In the rows, 128 means zero.
Each named turn below is shown by a few rows before and after it. Which turns, in which order, take the first row of each later pair to the second? The first pair is answered.
turn nup:
[135  85 115 151 125 182 103 102  87]  ->  [129  99 120 166 130 143  82  80  83]
[148 116 136 143 111 158 137 105 121]  ->  [149 117 136 147 112 148 127  95 120]
[120 170 174 150 128 127 156 116 157]  ->  [126 159 165 139 129 159 171 133 158]
[116 127  74 113  87 126 175 130 144]  ->  [126 112  65 112  89 137 167 126 133]
turn zaka:
[139 106 114 130 144 125  91 117 110]  ->  [129 139 138 144 147  96 105 103 127]
[101  60 121 100 146 136  82 186  89]  ->  [100  85 157 131 162  83  55 146  88]
[141  96 120 143 138 169  95 107 102]  ->  [130 129 148 164 146 132  97  80 116]
[ 90 183 151 151 127  52 128 117 157]  ->  [ 79 175 118 105 101 107 180 168 175]
turn dolas:
[121 115 107 119  97 147 146 118 136]  ->  [108 115 124 117 110 156 152 146 139]
[159 128 133 150 119 126 103  86  87]  ->  [169 118 127 138 108 157 122  92  91]
[118 154 110 124 123 143 103 105 124]  ->  [122 148 108 121 120 157 112 111 125]
turn pelil:
[104  81 147 119 159 121 106 189 103]  ->  [113  79 112  94 120 170 164 178 124]
[161 108 193 160 170 171 118 118 118]  ->  [151 139 148 128 113 189 193  95 156]
[148 106  93 132 119 154 119  96  99]  ->  [121 141  87 123 100 117 138  90 122]
[105 132 104 113 117  91 122 135 130]  ->  [124 106 117 125 141 111  94 144 107]
Then:
(two turns a pair)
[140 102  95 110 123 167 129 153 115]  ->  [145 118  81 115 103 151 138 105 121] | zaka, pelil
[117 118  74 114  99  79  92  91 108]  ->  [112 125 103 127 120  60  78  95 105] | pelil, nup
[107 142 123 128 133  96 114 127 139]  ->  [104 141 123 115 126 126 142 148 151] | nup, nup
[150 132 140 137 120 170 173 107 150]  ->  [169 106 123 141 126 167 135  94 120] | zaka, nup
[148 153 157 169 142 103 156  79 154]  ->  [143 147 158 149 137 145 191 114 167] | nup, nup
[131 153 141 149 108 121 162  93 174]  ->  [124 151 152 142 112 143 172 117 176] | dolas, dolas
[160  87 123 153 154 143  61 113  92]  ->  [115 150 156 165 160  72  79 107 129] | nup, nup
[120 154 116 138 124  87 154  64 133]  ->  [112 153 137 151 147  66 125  84 125] | dolas, pelil
[131 133 164 141 144 159 150 130 143]  ->  [118 144 172 145 148 132 144 131 149] | pelil, pelil
[111  89 115 123 162 116 113 173 109]  ->  [ 99 112 142 137 170  87 111 160 118] | zaka, nup
[105 105  57  92  76  87 142 160 130]  ->  [140  59  85 112 122 120  90 179  91] | pelil, pelil
[116 139 154 110 150 148 124 179 110]  ->  [101 164 141  99 128 131 151 170 131] | pelil, pelil
[172 146 151 151  93 131 158  91 134]  ->  [181 123 123 133  89 163 158 116 127] | zaka, zaka
[135 108  91 113 111 147 129 128 119]  ->  [108 132 105 107 107 116 141 150 139] | dolas, pelil
[118 106 138 144 131 156 150 139 143]  ->  [112 110 132 137 123 147 157 140 150] | pelil, nup
[132 138 166 117 122 143 164 116 147]  ->  [129 122 172 109 140 146 148 157 135] | zaka, dolas
[118 153 154 145 126 124 149 111 146]  ->  [115 150 159 140 130 134 154 123 148] | nup, dolas
[179 104 116 154 105 151 166  66 106]  ->  [154 122 154 179 142  74 111  76  96] | pelil, pelil
[112 186  88 111 102 128 173 124 137]  ->  [140 137  53 106 108 150 129 126  93] | zaka, nup
[137 126 141 124 119 152 164 165 150]  ->  [127 139 110 111  99 129 170 147 152] | zaka, pelil
[133 100  98 119 124 126 104 143 120]  ->  [142 103 100 135 122 117 100 110 122] | zaka, dolas
[130 130 143 144 152  99 101  78 116]  ->  [132 144 129 132 126 118 146  58 135] | dolas, zaka
[127 122 107 126 127  85  97 139  95]  ->  [130 140 101 124 105  86 123 101 112] | zaka, dolas
[140  62 122 129 166 112  93 156  60]  ->  [102 135 166 153 165  35 124 128 104] | nup, zaka
[ 85 146 163 123 145 111 128 197 138]  ->  [102 131 170 139 167 105  91 180 119] | pelil, dolas
[110 117 133 126 153  94 107 174 117]  ->  [104 140 125 129 141  66 114 151 128] | dolas, nup
[125 126  99 120 127 108  90 114 112]  ->  [130 131 116 133 131 104  93  91 116] | pelil, zaka
[179 122 145 135 147 149 114 131 118]  ->  [163 143 154 143 148 114 109 118 122] | nup, nup
[107 131  95 100 110 134 151 174 137]  ->  [ 97 139  94 106 113  97 128 169 135] | nup, pelil
[ 94 168  81  97 116 103 159 141 137]  ->  [ 95 152 131 118 166  87 104 175 116] | pelil, nup
[127 111 103 119 115 133 138 160 142]  ->  [123 112 105 125 123 109 117 163 136] | pelil, zaka
[142 131 106 121 105 115 157 111 126]  ->  [144 117 112 112 112 140 158 142 122] | zaka, dolas
[150 130 138 150 130 133 112  82  92]  ->  [150 130 146 151 127 143 123  80  97] | nup, pelil
[118 134 120 148 148 106  69 124 101]  ->  [138 115 144 153 160 161  86 130 101] | zaka, pelil
[131 142 148 155 135  87 110  87 120]  ->  [127 153 137 147 111  95 141  77 138] | nup, dolas
[143  91 110 126 136 160  99 142 116]  ->  [144  92 108 136 131 142  89 123 112] | nup, dolas
[138 131 162 135 118 174 186 120 156]  ->  [113 167 167 148 122  98 159 100 162] | pelil, dolas
[167  90  91 119 119 164 121 115 110]  ->  [163  80 108 128 141 156  94 129 100] | dolas, nup
[120 119 108 112 118 148 165 145 149]  ->  [122 107 143 135 162 125 108 160 123] | pelil, pelil
[127 133  99  98 109 144 152 196 132]  ->  [110 158 108 116 117  70 119 176 129] | pelil, dolas
[102 115 116 127 127 103 147 175 126]  ->  [117  99 110 125 127 133 151 176 121] | pelil, pelil
[170 110 142 162 145 159 133 119 121]  ->  [159 131 123 154 115 147 166  95 140] | nup, pelil
[ 91 192 180 129 128 119 180 131 182]  ->  [137 102 126  99 131 219 155 177 134] | nup, zaka
[160 127 154 132 110 177 176 119 133]  ->  [180 106 143 146 119 163 137  91 106] | nup, nup
[108 120  99  83 103 118  97 173 107]  ->  [107 134 118 103 114  78  79 152 107] | zaka, nup
[138 122 103 136 125  97  77 117  83]  ->  [138 137  87 130 100  99 106  90  99] | nup, dolas
[136 166 102 163  68 121 163   2 137]  ->  [129 165 113 133  59 192 223  60 162] | nup, dolas
[118 141 146 140 117 125 149 112 132]  ->  [127 133 146 150 124 124 125 104 121] | pelil, dolas
[ 85 156 158 124 153  98 142 156 129]  ->  [ 81 147 142 117 148  88 127 158 126] | zaka, dolas
[128 154 122 107 119  97 149 110 135]  ->  [132 143 144 121 148  86 113 124 117] | dolas, pelil
[124 134 105 135 112  74  99  97 132]  ->  [123 142  98 122  91  95 138  95 152] | nup, dolas
[170 128 113 153 115 118 100  69 105]  ->  [170 140 108 142  97 138 138  63 123] | nup, dolas
[100 178 135 120 106  86 158 154 145]  ->  [113 151 180 142 149  98 118 176 118] | pelil, zaka
[178  94 112 131 134 115  80 100  85]  ->  [175 130 118 138 104 114 129  51 118] | zaka, dolas
[113 179 144 128 144 135 133 123 139]  ->  [131 140 113 107 142 174 119 148 119] | zaka, zaka
[114 121  84 105 117 122 129 154 127]  ->  [129 118  89 124 127 107  97 130 109] | nup, zaka
[146 101 105 129 119 172 160 115 150]  ->  [108 126  88 112 109 129 166 138 163] | pelil, zaka
[170 124 127 114  91 193 157 119 155]  ->  [121 172 137 109  89 127 168 136 183] | pelil, nup
[158 124 125 149 148 105  96  90 120]  ->  [149 153 121 142 121 117 151  78 150] | zaka, dolas
[120 125 137 142 136 106 108 110 120]  ->  [135 120 145 146 132 129 121  98 122] | pelil, zaka
[116 153 133 130 115  90 160 129 119]  ->  [119 136 157 138 142  97 134 154 104] | nup, pelil
[106 149 107 114 123  59 106 133 137]  ->  [130 106 143 123 162 105  80 174 111] | nup, pelil
[ 89 147 116 125 128 105 140 138 135]  ->  [100 133 146 144 157 114 116 147 122] | pelil, zaka
[126 149 165 128 131 144 179 132 153]  ->  [111 160 161 127 132 116 173 134 159] | nup, pelil
[175 131 173 129 138 172 168  30 118]  ->  [122 180 183 113 129 126 205  56 156] | dolas, pelil
[136 152 149 142 121 145 163 124 154]  ->  [132 149 170 154 142 130 135 136 146] | dolas, pelil
[ 88 172 142 125 126  82 143 115 153]  ->  [ 86 144 146 119 155  92 107 170 132] | zaka, pelil
[117 117 140 106 108 149 137 176 145]  ->  [124 115 110  98  91 143 139 157 146] | zaka, pelil
[125 137 142 136 139 114 122 123 131]  ->  [125 129 148 130 144 127 125 139 128] | zaka, pelil
[116 111 169 117 166 157 135 186 108]  ->  [119 123 190 140 179 129 110 156 102] | zaka, zaka
[149 100  97 101 109 156 128 123 121]  ->  [124 120 126 123 142  84  82 130 118] | pelil, pelil
[119 132 134 104 145 131 106 151 108]  ->  [107 151 118  93 120 126 133 139 123] | pelil, pelil
[119 123 117 109 108 137 151 130 132]  ->  [137 106 124 125 124 123 108 108 108] | zaka, zaka
[121 179 165 163 136  68 125  93 155]  ->  [165 132 159 175 152 100  86  71 115] | dolas, pelil
[156 126 185 154 168 153 105 100 135]  ->  [163 125 167 153 150 155 107  73 132] | dolas, dolas
[147 108 136 144 147 131 109  98  99]  ->  [146 119 129 141 131 130 121  79 108] | nup, dolas
[150 128 114 150 130 132 150  89 130]  ->  [146 125 131 159 148 117 121  97 121] | pelil, pelil
[160  53  83 105 133 198  95 166  92]  ->  [169  52  87 123 138 168  63 139  75] | nup, dolas
[122 131 167 154 150 121 114 126 112]  ->  [140 125 131 152 125 128 121  83 109] | dolas, dolas
[106 162 101 139 117  86 141 128 118]  ->  [111 140  85 114 111 125 151 159 114] | nup, zaka
[130 113 161 136 142 167 142 154 134]  ->  [128 132 131 125 110 161 173 130 151] | zaka, pelil
[119 146 130 145 101 147 188 167 132]  ->  [ 99 164 123 149 101  97 172 161 135] | nup, pelil
[107 162 128 117 114  85 134 107 152]  ->  [111 149 123  98 109 139 169 137 159] | nup, nup
[150 100  97 112 128 123 120 153  79]  ->  [138 120  76 102 103 106 142 135  94] | pelil, nup
[108 116 105 106 126 132 118 168 120]  ->  [110 129 128 135 141  97  91 135 114] | zaka, zaka
[126 108 124 120 140 147 116 133 121]  ->  [110 125 122 111 126 139 139 139 140] | pelil, dolas
[119 143 142 137 141  83 102 123 126]  ->  [107 152 149 117 137 112 146 160 148] | nup, nup
[ 96 124 151 137 129 110 115 168 119]  ->  [102 125 125 117  95 146 161 156 137] | pelil, pelil
[120 157 143 148 128  97 144  95 137]  ->  [135 138 151 158 144 100 117  90 120] | dolas, pelil
[150 119 102 115 100 169 171 118 137]  ->  [119 155 103 124 100  83 145  96 145] | nup, pelil
[140 110  62 127  99 150 150  93 103]  ->  [151  83  90 142 137 163 106 116  77] | dolas, zaka
[ 99 129 136 129 126  74 115 125 139]  ->  [ 94 116 123 104 115 115 148 163 144] | nup, zaka
[100 173  59  86 118  83 147 137 145]  ->  [165  91  80  99 162 179 101 161  93] | pelil, pelil
[141  83  74  93 116 131 124 129 103]  ->  [118 110  73  82 104 112 150 137 127] | pelil, dolas
[136 123 144 139 156 127 105 128 105]  ->  [150 115 130 130 139 167 137 123 116] | nup, pelil
[121 168 121 125 117  99 162  94 150]  ->  [135 152 107 109 108 143 180 107 150] | dolas, nup
